Named moves (each a turn or a mirror), then the moves between two rows, first move first; the first pair answered:
Y (before => after):
[  1  10  -5  -2  34 -12 -10  13  18   1 -22 -26  12 -16  -9  -7   9 -10
  17  14   2] => [  2   5  -7   0  35 -12  -9  15  14  -2 -20 -28  16 -15  -8   0  14  -9
  14  10  11]
[ -2  -1  -3  -8   0  -7  -8   5  -6  -1 -12   3 -11 -10  14  11   1  -4
   2  10 -11] => [ -2  -7  -2  -6   1  -8  -8   8 -11  -2  -6  -1  -8  -8  15  16   8  -1
  -2   7  -4]
[-16 -14  -9 -22 -41   7  17  -7  -3 -17  38 -13  25   9  -5  15  35 -10
 -47   0  33] => [-26  21   2 -38 -48  14  15 -25  33   8   9   9  -9   2 -13 -26  -2 -19
 -19  21 -34]
J (before => after):
[ -3   7  18 -12 -22  -7   7  22 -15   2  20   1  18   2   2  -2   4 -32
  -7  14 -14] => [ -5  12  19 -11 -22  -5   5  20 -14   5  18   5  18   2  -1  -8  -2 -32
  -3  18 -16]
[-27  13  17 -19  -6 -28  -5  10  14  23  13   5  16  -5   2 -29   1 -33
 -17  14 -45] => [-21  -1  12 -19  -5 -38  -4  20   9  16  20  -7  18  -7   9 -19  17 -32
 -31  10 -37]
[-26   6  35  -5  -2   7  -7   0   2  13   6 -10  18   5  13 -18  30 -30
   2  11   7] => [-26   2  34  -5  -3   7  -7   0   2  14   6 -11  18   3  14 -19  31 -29
   1  11   7]
[-17   7  -1   0 -58  16  -8  -4 -13  15  24  22   4   7 -22 -23 -16   8
  -8  -4   0] => [-11 -14  -6   0 -56   3  -8  10 -21   5  34   5   6   6  -8  -6   7   8
 -30 -11  11]
L (before => after):
[ 22 -21 -66 -21   6 -25   7  21   5 -17   1   9 -59 -22   3  22 -10  42
 -28 -19 -27] => [-10  39 -23 -43  28  -3  -1  19  33   6 -22  23 -26 -42 -22 -26 -38  -7
  25  29 -43]
[ -7  12  20   6 -16  -2  18   1  -2   4   0  -5   8   7  -3 -26 -11   8
   0  12 -31] => [  4  -6   2  18 -18  -8  20  -1 -13  -5   4  -7  -4  13   3  -8  -7  26
 -13  -4 -21]
[ 28 -22 -21   6   4 -15  25  12  -5 -14 -16 -29  22   8  21  24 -11  20
 -15  -9  -7] => [  9  16   1  -5  20  -3  20   9  12  -1 -30 -19  43  -4   4  -4 -30  -8
  20  16 -13]
[-19   4  10  10  -2  -6  -3 -23  14 -17  13  14 -24 -33  10 -19 -16  -1
  -7 -10 -23] => [-18  -3   8  12  -5  -7  -1 -23  10 -20  17  12 -28 -32  15 -13 -10   3
 -15 -13 -23]
Then:
Between the rows of a pair lie 2 to 3 moves.
[ -2  -3  23  -2 -10  -3  21   4 -23  -6  19  19  17  19  -4   6   7 -16
  -5 -20  16] => [  0  -4  16   1 -17  -1  25  -2 -21  -6  17  24   4  26  -2   4   0  -4
  -7 -26   5] -> J then Y then L
[-14   8   9  -2 -14   9   8  -9  12   5  -8  -6 -11  -2   7 -17  -4  -9
  -1   4 -20] => [-17  11  13   6 -12  21  10 -15  -1   2  -6   3   6   2  -4 -14 -11  -4
   9  -2   2] -> Y then J
[  8   7   4  18  28 -11 -13  25  13   6 -18 -28  19 -25  18  -9  23 -21
   3   3  -4] => [  1  23  12  22  33   6 -13  12  11   9 -21 -12  30 -21   5 -17   4 -20
  24   4   5] -> J then Y then J
[ -4  18  -3   6  11  15  -9 -20  21  19 -21  20   1 -19 -14   2 -13   2
  34   8 -15] => [  4   1 -10  -5   6  -6 -12  -3  30  20 -20   1 -22 -25   4   6   9  -3
  13  10 -39] -> J then Y
[-17   5  15 -23 -28   2   1  -2  19  10  -3  11 -26  11  -1 -14   9   7
 -16   0 -57] => [-24  25  24 -11 -23  26   2 -20   6   9  -5  32  -2  21 -23 -15 -14  12
   9   0 -27] -> Y then J
[  1 -16  -6  17 -30  11   9 -17  -8 -16  19   9 -29  40   1  20  -6   7
 -33 -23  11] => [  0 -12  -7   8 -33   4   7 -18   7  -9  12   9 -45  36   6  10  -9   1
 -34 -15 -17] -> Y then J then Y
[  6   4  10  -6  -7  18  -1  -6  18   4 -15  16  12   2 -31   4 -13 -13
  23 -11  20] => [  7   4   8 -16 -12   6  -3  -2  34  13 -25  11  -8  -4 -21  -7 -12 -21
  17  -5 -12] -> J then Y
[ 10 -14  -8   4  -5  -4   6 -14  14 -12 -10  10 -24   2  -4 -10 -22  10
   9 -10 -13] => [ 10 -18 -11   3  -6  -7   7 -12  13 -11  -8   6 -25   3   1  -9 -16   8
   3 -11 -15] -> J then Y then J
[ 22 -17  14  11 -13 -31 -19  21   1  -1  23 -41  15   2   3  19  48   2
 -26 -20  10] => [ 21 -13  13   1 -16 -36 -19  22  20   9  15 -41  -5  -3  10   5  42  -4
 -27 -13 -27] -> Y then J then Y
[ 14   3  -6  -2  19 -12 -17  12  25  10 -24  -3 -25  -9  -5  -5  -6  -4
   7  16 -21] => [  8  17   1   6  22   6 -15  -2  15  10 -22  13  -7  -4 -20  -6 -21  -1
  25  14  -1] -> Y then J
[ -7 -20  29  18  22 -20  -7  31  11  21  -2 -39  16  -4   6 -10  43 -27
 -28   3  -7] => [  2 -19  10  26  -9 -13  -1  -3  20  30 -16 -12 -40  14   6 -19   6  11
 -26 -12 -55] -> J then L then Y
[ 14  -3  -1   5 -37   7   4 -27 -14  -8  22  -2  -6  27  -7  21   2   2
 -21 -16  -6] => [ 10   6   2   8 -37  13   4 -34 -13  -5  19   6  -1  27 -14  16  -9   2
 -11 -15  -4] -> J then Y
[-13  11  14  10   3  20 -19  24 -20  15 -15  -4  51  -8 -20 -10  -7   0
  15  -1  45] => [-21  29  17  -1  -2  21 -19  17   4  28 -30   5  25 -15 -19 -33 -24  -8
  25  12   0] -> J then Y
[ 47  -9 -19 -26 -26 -54  10  32  -6  -3  -2  42 -24  -2  11  -4 -64  -4
  -7   0 -28] => [ 41 -15  -6 -30   1 -64   4  63 -20 -14  13  16  23 -16  13   6 -28 -31
 -13  11  19] -> Y then L then J
[-24   9  -9  16  15  15 -18   2  38   9 -24  -3 -24  10   4 -22   6 -14
   1  15 -16] => [-11 -23 -24  30   6  10 -11   5   9  -7  -3 -14 -19  23  13  11  28   8
 -26 -10  21] -> L then J then Y
[  5   6 -20  -2  -8  -3  -2 -20   9  40   4  -3 -30  -2   2 -22  -2  -5
   0   5 -18] => [  6  -2 -21  15   1   9  -1 -20 -20  25  20  -2   5   8  -8   0   6   3
   2  -6  39] -> Y then J then Y
